In the data rows, zero lies at 7.5, halfway between 7 and 8.
Here are some points:
15| 5|10| 2|10| 4| 7| 4| 5| 3| 8| 7| 3| 4|10| 8|15| 4| 4| 1|11|10| 8| 3| 4| 3| 6| 4| 3| 6|11| 6| 3
15| 1|10| 2| 9| 4| 9| 6| 3| 5| 8| 6| 4| 4|11| 7|15| 5| 3| 1|12| 9|10| 3| 3| 3| 7| 4| 3| 7|11| 5| 3
15| 3|10| 1|10| 4| 8| 3| 0| 4| 8|11| 1| 4|11| 6|15| 4| 1| 4|10|10| 9| 4| 5| 3| 6| 4| 3| 6|11| 7| 2
13| 6|11| 5| 8| 6| 7| 6| 4| 8| 8| 8| 5| 4|11| 7|13| 6| 2| 6| 9| 8|11| 5| 7| 5| 7| 6| 5| 6|10|11| 5
10| 5| 7| 2| 6| 6| 5| 7| 6|10| 5| 2| 3| 4| 7| 4|11| 4| 4| 3| 7| 6|10| 5| 6| 4| 4| 7| 2| 3| 9| 9| 2
 7| 4| 6| 2| 4| 8| 4| 6| 5| 8| 4| 6| 4| 4| 7| 3| 8| 3| 1| 2| 9| 4|12| 5| 6| 5| 3| 8| 3| 3| 8| 8| 3
 4| 4| 4| 3| 3| 8| 3| 4| 2|10| 3| 3| 3| 4| 5| 3| 4| 2| 4| 4| 6| 4| 9| 5| 7| 5| 4| 6| 4| 3| 4| 5| 2
 4| 5| 4| 3| 4|11| 4| 6| 2|15| 1| 3| 1| 4| 7| 2| 4| 2| 6| 3| 9| 3|10| 6| 7| 8| 3| 8| 5| 5| 6| 6| 6
 4| 4| 5| 4| 2|14| 4| 6| 1|15| 3| 4| 4| 4| 6| 4| 4| 3| 9| 3| 7| 3| 9| 6| 7| 8| 5|10| 7| 5| 5| 8| 6
 4| 4| 5| 4| 6|15| 5| 9| 5|15| 4| 3| 2| 5| 7| 4| 5| 4| 9| 3| 6| 3|11| 6| 6| 8| 5|12| 8| 5| 7| 9| 4
 6| 2| 5| 3| 6|15| 5| 8| 5|15| 4| 3| 7| 7| 6| 5| 4| 4|10| 2| 6| 3|10| 7| 6| 8| 5|14| 9| 5| 8|11| 5
 5| 4| 4| 5| 3|15| 5| 6| 3|15| 4| 1| 4| 9| 5| 5| 5| 5| 6| 3| 7| 3| 9| 6| 6| 6| 6|15| 8| 5| 7|13| 5
 5| 5| 6| 6| 7|15| 7| 6| 4|13| 6| 6| 2|10| 6| 6| 4| 7| 9| 9| 6| 5| 9| 8| 6| 6| 6|15| 8| 6| 7| 8| 7
 4| 8| 5| 9| 7|15| 7| 5| 5|12| 5| 5| 7|11| 6| 6| 5| 8| 7| 7| 6| 5|10| 7| 5| 5| 6|15| 8| 6| 7|12| 5
 6| 8| 6|11| 7|15| 8| 5| 9|13| 5| 7|10|11| 5| 6| 5| 9| 4| 8| 9| 6| 9| 7| 6| 5| 6|15| 9| 6| 5|12| 5
 6|14| 8|11| 7| 4| 8|10|12| 3| 7|12|10| 9| 4| 9| 5|12| 4|15| 7|11| 3|13| 8| 5| 5| 8|12| 8| 2| 6|10
 4|12| 7|13| 7| 5| 7| 9|14| 6| 6|12|11| 9| 3| 8| 5|13| 5|15| 5|11| 3|11| 6| 5| 5| 7|12| 8| 4| 3|10
 4|12| 7|13| 8| 6| 7| 8|15| 2| 6|11|12|10| 3| 9| 4|12| 6|15| 7|11| 3|12| 8| 5| 6| 6|12| 8| 5| 5| 9
 4|11| 8|12| 9| 7| 8| 8|15| 4| 6|11| 9|11| 3| 9| 4|13| 9|15| 7|10| 4|12| 7| 7| 6| 7|12| 9| 3| 5|12
 6|12| 8|12| 8| 6| 8| 9|15| 2| 9|12|11|10| 3| 9| 5|13| 5|15| 8|11| 5|11| 8| 7| 7| 8|11| 8| 6| 4| 9
 7|11|10|12| 9| 7|10|10|15|10| 8| 9|10|10| 6|11| 4|11|11|15|11|12| 5|13|14|10| 9| 8|12|10| 5| 6|14
 7|10|11|11| 9| 6| 9|12|15| 9| 9|10|10| 9| 5| 9| 5|11|10|15| 7|12| 5|14|14|11| 8| 7|11| 8| 4| 4|14
 6|11|11|11| 9| 8| 9|12|15| 6| 9|11| 7|10| 7| 9| 5|12|12|12|12|11| 7|13|14|12|10| 8|12| 9| 8| 4|14
 4|12|10|10| 9| 8| 8|11|11| 8| 7| 8|10| 9| 6| 9| 4|10|12|12|12|10| 8|13|14|12| 8| 7|11| 9| 7| 5|15
 4| 7| 9| 9| 8| 6| 7|11| 8|10| 8| 7| 7| 7| 5| 7| 4| 8|11| 7| 8|10| 6|12|15|11| 7| 6| 9| 7| 6| 5|14
 4| 8| 5| 8| 5| 5| 4|13| 6| 6| 4| 6| 7| 6| 4| 4| 4| 5|12| 6| 5| 8| 6|10|14|11| 5| 3| 7| 6| 6| 6|11
 5| 7| 5| 6| 4| 6| 5|15| 5| 5| 4| 6| 6| 6| 6| 6| 4| 5|14| 5| 7| 8| 6| 9|14|11| 6| 6| 8| 8| 5| 4|10
 5| 9| 5| 9| 8| 7| 6|14| 6| 6| 5|10| 9| 8| 7| 7| 4| 5|13| 6| 3| 7| 7|10|15|12| 7| 6| 9| 8| 7| 3|11
 5| 9| 5| 9| 6| 8| 7|12| 3| 8| 6| 6| 6| 8| 8| 7| 4| 6|15| 7| 7| 7| 8| 8|13|12| 9| 7| 8| 8|10| 4|11
 5| 6| 4| 8| 9| 8| 8|13| 6| 9| 6| 7|11| 8| 9| 8| 5| 6|15| 8| 4| 8| 6| 8|12|12| 9| 7|10| 9| 7| 6|12
12| 7|13| 7|10| 4| 8| 3|11| 4|11|11| 7| 5| 7| 8|12|10| 7| 8| 9| 8| 6| 8| 6| 6| 8| 5| 5| 6| 7| 9| 7
12| 7|14| 9| 8| 5| 9| 7| 6| 4| 9| 8| 5| 6| 7| 9|11|10| 3| 8|12| 8| 8| 9| 8| 8|10| 8| 7| 7| 7| 8| 8
12|10|14| 7| 9| 6| 8| 5| 8| 3|12|11|11| 6| 8| 8|11|11| 8| 8|15| 7| 9| 9| 9| 9|11| 8| 7| 7| 8|11| 9
10 more points follow, each with its number after it:
10| 6|15| 6|10| 7| 9| 6| 6| 6|12| 6| 6| 6| 9| 9|11|10| 5| 7|15| 7|10| 8| 8|11|11| 8| 6| 7| 9|10|10 0
12| 5|14| 4| 7| 6| 7| 6| 8| 4|10| 5| 5| 4| 8| 6|11| 8| 3| 8|15| 7|10| 8| 7| 8|11| 7| 5| 4| 7|10|10 1
11| 7|15| 7| 6| 8| 7| 6| 4| 6|10| 7| 5| 5| 9| 6|11| 8| 3| 8|15| 7|10| 8| 8| 9|10| 7| 5| 5| 9|10| 9 2
13| 2|14| 3| 7| 8| 8| 7| 5|11|11| 8| 8| 5|10| 7|12| 8| 6| 6|14| 7|13| 7|10| 9|10|10| 5| 5|11|10| 8 3
13| 6|13| 5| 7|10| 8| 7| 8| 9|10| 7|10| 6|11| 8|12| 9| 7| 6|14| 7|12| 7|11| 9|11| 9| 6| 7|10|11| 9 4
12| 5|12| 7| 7|11| 9| 9| 8|10|12| 9|10| 7|13|10|13|10| 9|10|14| 7|15| 7| 8|10|11|11| 7| 9|13|12| 8 5
12| 3|12| 6| 8| 9|10| 8| 8| 8|12| 7| 6| 6|14| 9|13| 8|10| 5|14| 7|15| 7|10|10|11| 9| 5| 8|14|10| 7 6
11| 6| 9| 2| 8| 7| 7| 3| 1| 6| 7| 7| 3| 4|13| 6|10| 5| 7| 4|12| 6|13| 5| 8| 7| 7| 6| 2| 7|13|11| 6 7
10| 4|10| 4| 9| 9| 9| 7| 2|11|10| 8| 1| 5|15| 8|11| 7| 9| 6|10| 6|14| 4| 8| 9| 9| 7| 4| 9|14|15| 7 8
10| 3| 8| 3|12| 5|10| 7| 2| 6| 9| 9| 4| 4|15| 9|12| 6| 8| 2| 8| 7|12| 3| 6| 7| 8| 4| 3|10|15| 9| 4 9
Which two of these numbered points are nearest to each point below, looking only along the 4 directions in which the first points spread most? Their numbers follow each, nearest first.
 9| 4|10| 4|13|10|10| 7| 7| 9|11| 3| 1| 6|14| 8|12| 6| 8| 1|10| 5|14| 3| 6| 9|11| 8| 6| 9|13|12| 6 > 8 3
10| 7| 8| 4|15| 7|15| 9|12| 6|11|10| 7| 8|13|15|11| 9| 9|10| 5|11| 9| 7| 7| 9|12| 9| 9|15|11| 8| 6 > 0 4
13| 4|11| 6|11|10|12| 9| 9| 7|12| 6| 3| 6|15|11|13| 8| 7| 6|12| 7|13| 5| 5| 8|12| 9| 6|10|14|14| 6 > 3 6
 8| 8| 5| 7|13| 4|12| 6|15| 0| 8|12| 4| 4| 8|14| 9| 7| 7| 7| 5|13| 6| 8| 8| 5| 5| 3| 7|14| 9| 5| 7 > 1 2
 3| 4| 8| 8| 6|11| 5| 6| 9|10| 6| 7| 8| 9| 3| 4| 5| 5| 3| 8| 8| 4| 5| 8| 5| 5| 6|11| 9| 3| 3| 7| 9 > 2 1
10| 9| 9| 4|10|10| 9| 5| 4| 9|10| 2| 3| 4|13| 7|11| 6| 8| 4|13| 5|15| 5| 7|10|11| 9| 4| 8|13|15| 5 > 8 3
 9| 4|10| 3| 5|11| 9| 6| 2|10|10| 6| 7| 5|13| 7|10| 6|12| 3|13| 4|15| 4| 8|10|11| 8| 5| 7|13|12| 7 > 8 3
 4| 8| 8| 8| 5| 5| 5| 9| 8| 8| 8| 7| 6| 6| 6| 6| 4| 9| 9| 9| 5| 6| 6| 9|14|15|10| 4| 7| 7| 5| 6|12 > 2 1
10| 5|10| 5|14| 5|11| 4| 9| 4|15| 8| 4| 7|11|10|10|10| 9| 8| 7| 5|10| 6| 6|12|15| 6| 6| 9|11| 8| 7 > 0 2
 7| 4| 8| 4| 8| 8| 8| 6| 1| 9|11| 3| 0| 4|11| 7| 7| 4| 8| 3|10| 3|14| 5| 7|11|12| 6| 6| 7|11|12| 6 > 8 7
 4| 5| 5| 5| 4| 9| 2| 6| 3|11| 4| 7| 4| 4| 8| 3| 5| 3| 1| 0| 8| 3|12| 3| 4| 5| 4| 6| 3| 3| 8|12| 1 > 7 9
 6| 5| 6| 4| 5| 5| 7| 2| 6| 9|11| 2| 2| 4|10| 6| 6| 3| 8| 2| 7| 3|11| 3| 6|10|10| 4| 4| 8| 9| 7| 3 > 7 9
11| 4| 6| 5| 8|10| 6| 2| 2|10| 7| 4| 3| 6| 9| 6|10| 6| 4| 2| 6| 3|11| 3| 3| 3| 7|12| 3| 5| 7|14| 1 > 7 8
11| 2| 9| 4|12| 4|12| 2| 4| 1|14| 9| 8| 5|12|13|11| 8| 8| 4| 7| 8| 9| 3| 4| 9|14| 3| 5|11|12| 8| 4 > 1 2
13| 4| 9| 4|13| 7|13| 7| 3| 9|11|10| 4| 5|15|10|13| 6| 3| 3| 7| 7|12| 3| 3| 7|11| 8| 6|10|14|12| 3 > 3 7
 4|12| 6|15| 6| 9| 6| 7| 9| 9| 7| 7|14|15| 5| 6| 5|11| 7| 8| 4| 6| 4| 6| 5| 8| 7|12| 8| 7| 5| 7| 9 > 2 1
15| 2| 8| 4| 9| 4|10| 3| 1| 4|10| 4| 2| 4|10| 9|14| 7| 7| 3| 5| 7| 7| 4| 5| 3| 8| 3| 3| 7|10| 5| 3 > 9 7
 5| 3| 7| 3| 0|11| 4| 3| 2|14| 3| 5| 6| 4| 8| 3| 6| 3| 5| 3| 7| 3|11| 3| 3| 6| 4|10| 3| 3| 8|14| 2 > 7 8
 3| 4| 6| 3| 0|11| 1| 6| 0|11| 1| 4| 6| 7| 3| 3| 4| 3| 4| 3| 7| 3| 3| 5| 2| 5| 4|10| 9| 3| 2| 6| 5 > 7 2
 9| 3| 6| 4| 1|12| 4| 4| 1|12| 6| 5| 4| 6| 8| 4| 8| 5| 3| 0| 5| 3|11| 3| 2| 3| 6|13| 4| 3| 8|15| 3 > 7 8
 6| 2| 7| 4| 2|13| 4| 3| 1|14| 7| 2| 8| 4| 8| 2| 6| 3| 0| 4| 9| 3|13| 4| 2| 6| 6|10| 3| 3| 9|13| 3 > 7 8
 3| 7| 7| 8| 8|11| 4| 4| 4|10| 3| 5|11|10| 3| 3| 4| 6| 5| 5|10| 4| 4| 7| 3| 5| 6|12| 9| 2| 4| 6| 8 > 2 1
15| 4| 9| 3|11| 4|10| 4| 0| 3| 6| 8| 7| 4|12| 8|15| 6| 6| 4|11|10| 9| 3| 2| 3| 6| 5| 3| 8|11|10| 1 > 9 7
11| 6| 7|10|15| 6|14| 9| 8| 8|10|11| 7| 7|11|15|10| 8|10|10| 5|12| 7| 7| 7| 7|10| 6| 9|15|11| 9| 6 > 0 2
 7| 4|10| 6|10| 7| 9| 4| 8| 9|15| 6| 5| 7|10| 9| 7| 8| 9| 7| 9| 5|10| 4| 7|14|15| 5| 6| 9|10| 9| 8 > 4 0
15| 4| 8| 5| 9| 4| 9| 5| 9| 5|10| 9| 6| 5|10| 9|14| 8| 0| 3|12| 9| 9| 4| 5| 4| 8| 3| 3| 7|11| 5| 3 > 1 2
10|10| 8| 5|14| 8|15| 6| 6|12|11|13| 9| 8|12|15|11| 8| 6|10| 8|10| 9| 6| 6| 8|11| 8| 9|14|13|11| 7 > 0 4
 4| 7| 6| 9| 3| 9| 7| 6|10|11| 8| 2| 8|12| 4| 6| 5| 9|12| 9| 8| 4| 6| 8| 9|11| 9| 8| 8| 7| 5| 4| 9 > 2 4
15| 4| 8| 2| 6| 4| 9| 4| 1| 4| 8| 9| 6| 4|10| 8|15| 5| 2| 5| 9|10| 9| 3| 3| 4| 6| 3| 3| 7|12|13| 1 > 9 7
